One vector is turned by the same rotation once a step. Each row is the vector after some number of steps, and that number follows the row.
The counts run from 0 to 759.
[  8 -23  -3  16 -12   1  12 -17   9   9   8   2   4  -2   8  -7 -11  30
  12  -7  -1   8  -2   1   8  17 -13  15  -5   1   4  -1   6 -13 -20  10
  -4   9  -4 -11   7 -11   7   5  11  -7  13 -38 -13  -3  -3  -7  -2   3
 -14   5  -5   6  13   1   7 -20  -3  -3  17 -15   3 -21  -4   8  -4  15
   4  -9   2  20  -5   5   0 -10 -15  -1]
454
[  9 -10   2   8  -2 -16  38  -9   5   9   4   2   5  -5  -2 -20   2  14
   9  -4  -4   9  -1  -5   8   9 -16  -8  11  16  -3  -3  16  -7   7  -1
  11  -1  24   4   8  -4   4  15  17 -13  19 -18  -2   6  -7   1 -12  13
 -18   0   1  -5 -22  10  15  -1   7   7   3 -16   5 -17   6  11 -23   2
  16  -9  -7  12  11   8  -1   8  -7   7]
521
[  2 -21  -5  18  -7  -8  22  -8   0   5  19   1   8  -2  -2  -7 -14  24
  21  -1  -1   7  -8   4   2   6 -15  14   1  15  -1   3  17  -8  -5   5
   4  11   7 -10   1  -8   9   5  11  -9   6 -31  -8   2  -3  -4  -7   6
  -8 -10  -2  11  14  -5   4   1   2   7  23 -16  -7 -24  -4   7  -5  10
   4 -12  -3  20  -7  -6   9  -6 -18   1]
719
[ 10 -19 -18   2   5  -4  20 -14  -2  -5  13   7   4 -13 -25 -19 -12  15
  11  -8   6   5   4  11   8  17  -8   0   5  -2  19   2  18 -17 -13 -19
   3   2  -2  -6  -4 -14  14 -10  15  -9   6 -20 -14  13  -2  -7  -7   3
 -17   7  -6  -6   6  -4   3  -7  -3   9  13  -9 -14 -12 -16  14  -6   3
   6  -4   2   9  -3  16   8   2  -4   2]
682
[ 18  -8   0  15  -5  21  25  -9  -7   3  -4   7  22  -8  -8   0  -4  13
  24 -11   0  -9  -4   6  13  32   4   2   7  -2   1 -14  12 -10 -15  16
   2   4   7 -15   1 -13 -11  -7   8  16  17 -12 -22   3   4  -8  -1   8
 -20  18 -11  -8   3   0  -9  -8  -2   3  16 -12   4  -4  -3  -4  14   1
  -6   1   3  10   1   5   7  -2 -16   7]
602
[  6  -5   9   3 -15 -14  19 -12  -8   6  -6   8 -11 -17  -9 -19  -6   8
   5  -1  -4  28  -9 -10   7  20 -11 -10   3   1  -4  -8  12 -15 -11   6
   9  -1   9  11   4  -7   4   7   0  -3  33 -20  -3  18 -10   8 -14  14
 -20  -1 -12  -8   2  15  10 -17   4  -2   4 -21   5  -9   9   9 -14  18
  19   5   3   9   4  13  -2   9  -7  -2]
383
[ 11 -22 -14  10  10   2  17 -10  -2   3  -5  12   4  -7  -3 -26  -1  22
  12  -4  -1   8   8   9  15  15  -1  -9   9  -2  16  -7  11 -19  -5 -11
   1   0  10 -11  -8 -20   6  -4   9  -2   4 -19   2  11  -1 -16 -15  10
 -10  20  -9 -13  -9   7   3 -13  -2  -3  14  -1  -2 -20 -14   7  -6   5
   5   3   5  10  -4  18   3   8 -18  -7]
587
[ 16 -31  14  17  -7   6  26  -5   3  12  -4   6  18   2  -1  -9   0  12
  27  -1  -7   3  -9   4   2  10 -15   4  13  11  -8 -15  15 -11 -19  25
   1   2   7 -10  -3   1   9   7   5   9   8 -13   4  -1   3   6 -15  11
  -6   7   0  -3   6   9   3  -5 -13   0  11 -12   2 -14  -4  -6   4  15
   8  -4   0  15 -12   1  23  -6 -19   7]
532
[ 13 -18   1  -7   0  -3  38  -9  12  -7  -8  -3   8  -1 -24   1   0   2
  23  -3   7  -6 -24  13  17  31   6  -7   4  -3   2 -16  23  -4  -5   7
  13  -4   0  -1   1  -9   2  -6  10   2  14 -18 -17  14  -6  -2   6  19
 -11   1  -4  -9   6  -9  13  -8  -1  11  11  -9  -1 -16  -6   3  -5   4
  -2 -10   5   4   6   3   2  -1   1   1]
236
[  4 -13  14   7 -13  11  20   4  -1   1 -11   8  23  -7 -16 -14   6   2
  21  -8   4  -5  -8  11   7  19   4   8  13 -12  14 -12   7 -27 -15   8
 -14   0   0  -3  -1  -8  -2 -13  -7   2  21 -20  -1  -5   0  -1  -4   8
 -20  18 -10  -8  -6   1  12 -14  -2  10  14   1  -5 -21  -5  -7   2  20
   4  -8  15   9  -2  17  -4  -1  -2  17]
671
[  5   6  -7  21  -1   1  21  -6 -15   2   2  15  16 -13 -18  -5   4  17
  16 -12   0 -10   1  15   4  25  -3   1  16   5  19 -11  10 -10 -14  -3
   4  11   5  -7   0  -7   0  -7   6  10   2  -6 -17   2   6  -8  -6   1
 -20  15 -12  -5 -17  -7  -7   1  -3  13  17 -20   2 -24   1  -3  -1   0
  16   5   8   9   8  11   5   4 -22  19]
277
[ 19 -21  11  -7 -24  -6  14 -15  -4   1   2   6   7 -18  -1  -3  -3  12
  13 -20   0  -3   2  -5  -5  25 -18   5   8   5  -4 -21  22 -15 -14   7
   7   9   2  -4  -8  -6   2   5   1  -2  13 -19  -5  20  -8   1  -8  16
  -9  -5  -5   5   4   9   1 -21 -14  -9   7 -18   7  -5   5   8  -3  17
  22   4   1  18  -3   3  -4 -17 -11   0]
376
[  3 -10 -12  18   0   6  33 -16  -1  -1   4  -9   5 -15 -10 -10 -19  22
  19  -1  -1   6 -11  10  14  22  13  -2   0   2   6  -5  17 -23   7   1
   3  -3  16  -4   1 -18   4  -6   3  -1  12 -29 -15   9 -11 -10  -9   8
 -24   2  -6  -7  15  -1  -3   0  14  14  24  -4   0 -18  -3   3   4   5
  -3   1   5  12   2   4   5   6  -3  -1]
30
[  7  -7   3   0  -6   1  10  -6  -4  -5   1  18   0  -9 -19 -25   0  12
  18  -6   8  10  -4  -7   9  20  -6 -14  11 -13  16  -4   6 -17 -10  -4
  -1   7   1  -7   9 -10  -3  -8   1 -10  28 -10   7   6  -6   0  -7   7
 -15  15 -15  -9   1  11   1 -22  -3  -3   9 -16  -5  -1  -9   6 -11  19
  12 -12  17   5  12  29  -5   3  -7   2]
381
[  7 -10  -7  11 -14  11  20 -10   5   7  -3  -4  21  -8   4 -17  -2  31
   6 -12   2  -2  -5  -1  -1   3  -3   8  -1   9  -5  -3   6 -14   0   4
  -1   4  17  -6   4 -11 -16  -4  10   4  22 -21  -8  -8  -2 -11  -6  15
 -15  13  -7  -9 -11  10   3 -12  11   3  22 -25   4 -21   1   7  -7   2
   4 -18   7  25  14   3  -6   4 -16  13]
523
[  9 -12   8  12 -16  14  29  -9   1  12 -10   8  26 -15   2 -10   6  11
  10 -14  -2   1   2   0   5   7   5   2  13   3   7 -17   6 -26 -15   2
  -7   5  12   6  -8  -8 -11   7  -2   3  24  -9  -3 -16  -1   3 -17   8
 -21  18  -9  -6 -13   5   7 -15   1   4  10 -12  -2 -16   5   0  -6  10
   4 -11   3  13   4  19   6  13   1  10]
214
[  8  -5  -2 -12  -5 -15  30   0   0  -9   4   2  16  -9 -19 -19  -4  19
   8 -16  11   6 -10   1  -1   5  -9  -1   4   0  -7  -5  19 -10   2  -5
  14  -2  16   6   4  -8  -1  -6   7  -4  22 -15 -10  15 -14  -1  -3  17
  -7  -6  -5  -3 -16   6  14  -7   5   9  14 -18  -2 -15   0  13 -17   8
  19 -12   3  16   8  -2 -12   3  -8  14]
426
[ 13 -30  -2 -10 -10 -13  17 -11  -2   0  -3   0   3 -13 -10 -18  -7  21
   4 -18   0  11   5   3   2  10 -18  -2  -5  -3  -4  -8  17 -19 -15 -13
   7  -2   4   2 -10 -13  17   5   5  -3  13 -18  -5  23 -10  -3 -13  13
  -9  -1   0   2   5  12  19 -19 -13  -2   6  -5  -6 -16  -6  21  -2  16
  18   5  -4  19 -13   4   2  -1 -12   2]
684
[  8  -2   4  14 -13  -4  19  -8  -2  13   2  -1   4 -15 -11 -14  -4  15
   0 -13  -3   7   4  -3  -2  12 -18   6  -2   3   2   1   3  -8 -15  -2
 -10   6  21   8  10  10  -4  10  10  -7  15 -11 -10  -5   3  -5 -18   4
 -23   8  -6  -8  -5  13  16  -1   8   9  14 -29   9 -23   3   5 -12   8
   9 -11   1  17  15   9   3   2  -8  28]
386
[ 16 -13  -5  21   7  11  32 -11   6   9   1   0   9 -14  -8 -14   0  17
  11  -7  -3  -8   2   8  12  23  -5  -3  13   4  16  -6   8 -23  -1  -4
 -14   2  15  -5   3  -5   1  -2  10  -8   1 -18  -3  -6   2 -14 -14   0
 -25  18   7 -18 -10   8   9  -3   9   9  15  -4  11 -26  -7   1  -6   0
   3  -9   5  11   4  21   3   5  -4  15]
714
[ 10 -10   2   7   6  -7  42  -7   2   1  -4  -1   0  -5 -11 -10  -5   8
  27  -5   0  11 -18   8  15  34   4 -12  13   2  -1  -9  23 -19   7   5
   6  -5  20   6   6 -11  11   3   0  -3  12 -24  -6  14 -10   0  -7  12
 -22  -6   2  -3   0  13  16  -1   9   9   6   2  17 -14   3   2  -7  10
   6  -6  -1   6  -3   2   0   7  -1   7]
159
[  9 -15  14  11 -10  -7  28   1 -10   8   0   8  22 -11 -21 -13   5   6
   9 -17  -6  -2  -3   6  -7   5 -17  10  12   4  -3 -11  12 -14 -28   6
  -8  11  11  11  -5   8   7   5  -3   2  12  -6  -2  -6   6   7 -15   4
 -12   6  -7   0  -5  10  14   2 -11  13   8 -14  -7 -18   4   1   5  15
  11  -8   5  14  -6   5  15  -4  -6  26]
669
[  9 -20   2   4  -1  -9  27 -10   6  13 -19   5   4   9   2 -17   4  13
  13   5   5  23 -11  11  19  13   0 -11   2   2  -4  -9  12  -8 -12   6
  17   1   7  -3   0 -14   1   8   6   6  28 -22  -4   8  -9   2  -5  17
  -9   3 -10 -10 -10   4  13 -20   1  -1   4  -7  -1 -25   0  11 -13   3
   5  -1   0  14   2   7   4  15 -17 -13]
460
[ 13 -11  23   9 -19  -9  16 -15  -9   8  -8   3  -2 -15 -20  -7  -8   2
   9 -11  -5   8   1  -1  -3  25 -20   5   0  -1  -9 -12   8 -11 -22  17
  -7   2   9  10   3  11   8   8  -3   2  22 -10  -6   6   1   4 -17   8
 -19   5  -2  -2  10  18  18 -10   0   0   4 -22  13 -12   6  -1   6  20
   6  -2   1  14  -1   9   6  -5  -4  21]
249
[ 11 -21   5  -4 -10  -1  34  -1   1  13 -15   4  28  -8  -7  -8  11  12
   4 -17   0   2   0  13  10   3  -7   4  10   7   0 -16  11  -7 -20  -1
   7   4   9   5 -16  -3  -2   7   8  10  20  -7  -9  -5   2   6 -14  14
 -11  16  -7  -7 -21  -1  12 -15  -8   9  -1 -14 -12 -17   3   6  -5   2
   9  -8  -1  15   0   9   9  15 -10   4]
728
[ 18 -21  -8   8   6   3  25 -13 -11   2   7   2  -5 -13 -23 -18  -8  13
  15  -6  -9   8  11   8  12  30 -10 -12   5  -1  12   2  23 -15 -11 -11
  -1  -3  13  -9  -1 -16  15  -8  14  -7   3 -17 -12  18   3 -10 -12   4
 -20  10   0  -9   4  -1   5  -4  -1   4   9   1  -1  -7 -18  10   5   2
   4   4  -2   3  -8  18  13   1  -4   7]
681
[ 13 -11   2   7  -6   2  22  -6  -8  -4  10  11  14   2 -30 -22  -2  14
  30  -2   4  -4   1   4  -7   8 -16   3  11   6   2  -5  15  -7 -14  12
  -6  -1   5 -18  11   1   2 -16  10  -2  10  -4  -8   4   3  -4  -5   8
 -10   6 -12 -12  13  -4   5   0  -5  13  26 -17 -12  -4 -14   0   2  10
  -1 -13  12   8   1   4  15 -11 -11  15]
302
[ 19 -23  -3   0   3   0  24 -14  -5   0   2   2  -4  -5 -22 -19  -7  11
  20   8   6  18  -1  13  11  18  -4 -10   4  -2  -2  -6  16 -15 -14   8
   6 -11   0 -11  -4 -16   5  -7  11   4  19 -18 -11  16  -2  -4 -10  20
 -10   7 -10 -14  17  -5   7 -10  -2   3  14  -2 -16 -12 -15  15   3   6
  -8   4   6   4  -7   9  19   1  -8 -10]
493
[  0  -5  -3  21  -1 -14   9  -3 -13  10   1  19 -13 -12 -14 -18 -11  20
  20   0   2  26  -5   0  12  19 -14 -10   1  -6   2   1   6 -11  -9   2
   6   0   8  -7  11 -15   7  -2  -3  -1  25 -27 -10  20  -3  -1  -3  10
 -16   5 -21   0   7   6   3  -8   6   4  12 -19   9 -16  -4   3   4  12
  12  10   7  10   1   9   1   6 -26   2]
647
[  8   3 -10  13  -7   0   4 -13 -19  -4   5  18   1 -20 -19 -13  -1  21
  12 -10  -3  -3   8  -2   2  24 -15  -5   8  -2  18  -3  10 -11 -14  -6
   4   8   4  -8   5  -8   5  -8   6   1  11  -5 -15  12   6 -11 -10   4
 -16  14 -10  -7  -4  -1  -5  -7  -4   0  18 -26   2  -9  -6   2  -3  10
  19   4  12   7  10  19  -4  -4 -25  18]
509
[ 13  -8   8   4 -12  -4   7  -7 -14  -4   1  13  11 -16 -20 -18   1  16
  15 -15   2  -4   8  -9  -7  21 -24   7  11  -9   5  -4  12 -16 -16   2
  -2   6   8 -10   5  -6   4 -16   3   0   9 -15   1  15   2  -9  -3   6
 -14  10 -16  -4  -7   9  -1 -13 -14  -8  14 -19  -2  -2  -7   1   5  13
  22   1   5   7  -2  10 -11 -17 -22  21]
53
[ 11  -1   4   4 -17  -5  32 -13  -2   6   5   0  15 -10 -18  -3   2  14
   4  -7   3  -2  -1   1  -7  17 -18   7   1  16  -7  -5  14   9 -14  10
  13   6  11   1   8   7 -11   2  24   5  16  -3 -20  11   0  -2  -4  11
 -16   1  -3  -4 -10  -2  11   1   3  11  13 -34  -1  -8   5  10 -14  -2
   8 -10  -5  13  12   1   4  -7 -16  18]
694
[  6  -6   9   0  -7  -8  35 -11  -2   5   1  -7   7 -12 -10 -13  -8   8
  11  -6   2  23  -7  -5   7  14   0  -7   3   4 -14  -5  24 -18   2   6
   7  -8  19  13   8  -6   4   1   1   0  31 -26  -8  12 -12   3 -11  18
 -22  -9  -8   3  -2   6  20  -4   9  12   5  -7   4  -7   8  15  -9   8
  14  -1  -4   6  -3   0  -4   6   0  12]
615
[ 14 -12  14  -1 -21   3  36 -17   4   1   0   2  18  -8 -11   0   8  -1
  16   0   6   4  -7  -1   9  25  -3   8  12   5  -4 -12  23 -11 -17  14
   9   0  -2   1   3  -9  -2  -4  14   2  32 -18 -15  -2  -6   8  -1  14
 -24   3  -2   1  -3 -21  14 -19  -2   6   7 -12  -8  -9   7   8 -20   7
  12  -6  -2   6  -2   6   5  -2   7   2]
178
[  1 -10 -15  10  -3 -15  18 -17  -6  -6  14  10  -2 -25 -14 -16  -8  25
   7  -6   0   5   3   2   3  18  -8   1   9   6  18  -1  14 -19   2 -20
   3   8   5  -2  -5 -15  16   3   9 -15   2 -20 -13  10  -4  -9 -10   1
 -14   7  -4  -1  -2  -7   1  -4   5   6  24 -15  -4 -31  -3   9 -17   9
  20   7   7  15   8  17  -5  -3 -11   5]
451
[  6  -9  10  20 -11  -7  13  -4  -4   8  -7  12  12 -11 -19 -16   4  11
  12 -11   0  -3  -3   8  -6  -2 -20   7  10   2   8 -15   1 -14 -22   7
  -5  10   6   2  -6  12   1   7  -2   5   9  -6   2  -8   4  -1 -14   5
 -12  21  -7 -11  -7   8   6  -2  -3   9  16 -21  -7 -30  -1 -10  -5  18
   6  -5  11  19  10  14   9  -1 -15  25]
78
[  8 -12   5  14 -13   1  23   0  -6   5  12  10  16  -6 -20 -13 -11  11
  23 -14   5   4  -9  -4   2  22 -17   5   6  -5   2   0  10 -14 -22  10
 -16  13   8  -1  18   5   5  -7   3  -8  17 -18 -10  -4   8   6  -6  -3
 -23   1 -11   3  16   9   8   0  -4   9  10 -20  -1  -3  -6  -4  13  20
   0 -17   4   5  -2   9   6  -2  -7  22]
610
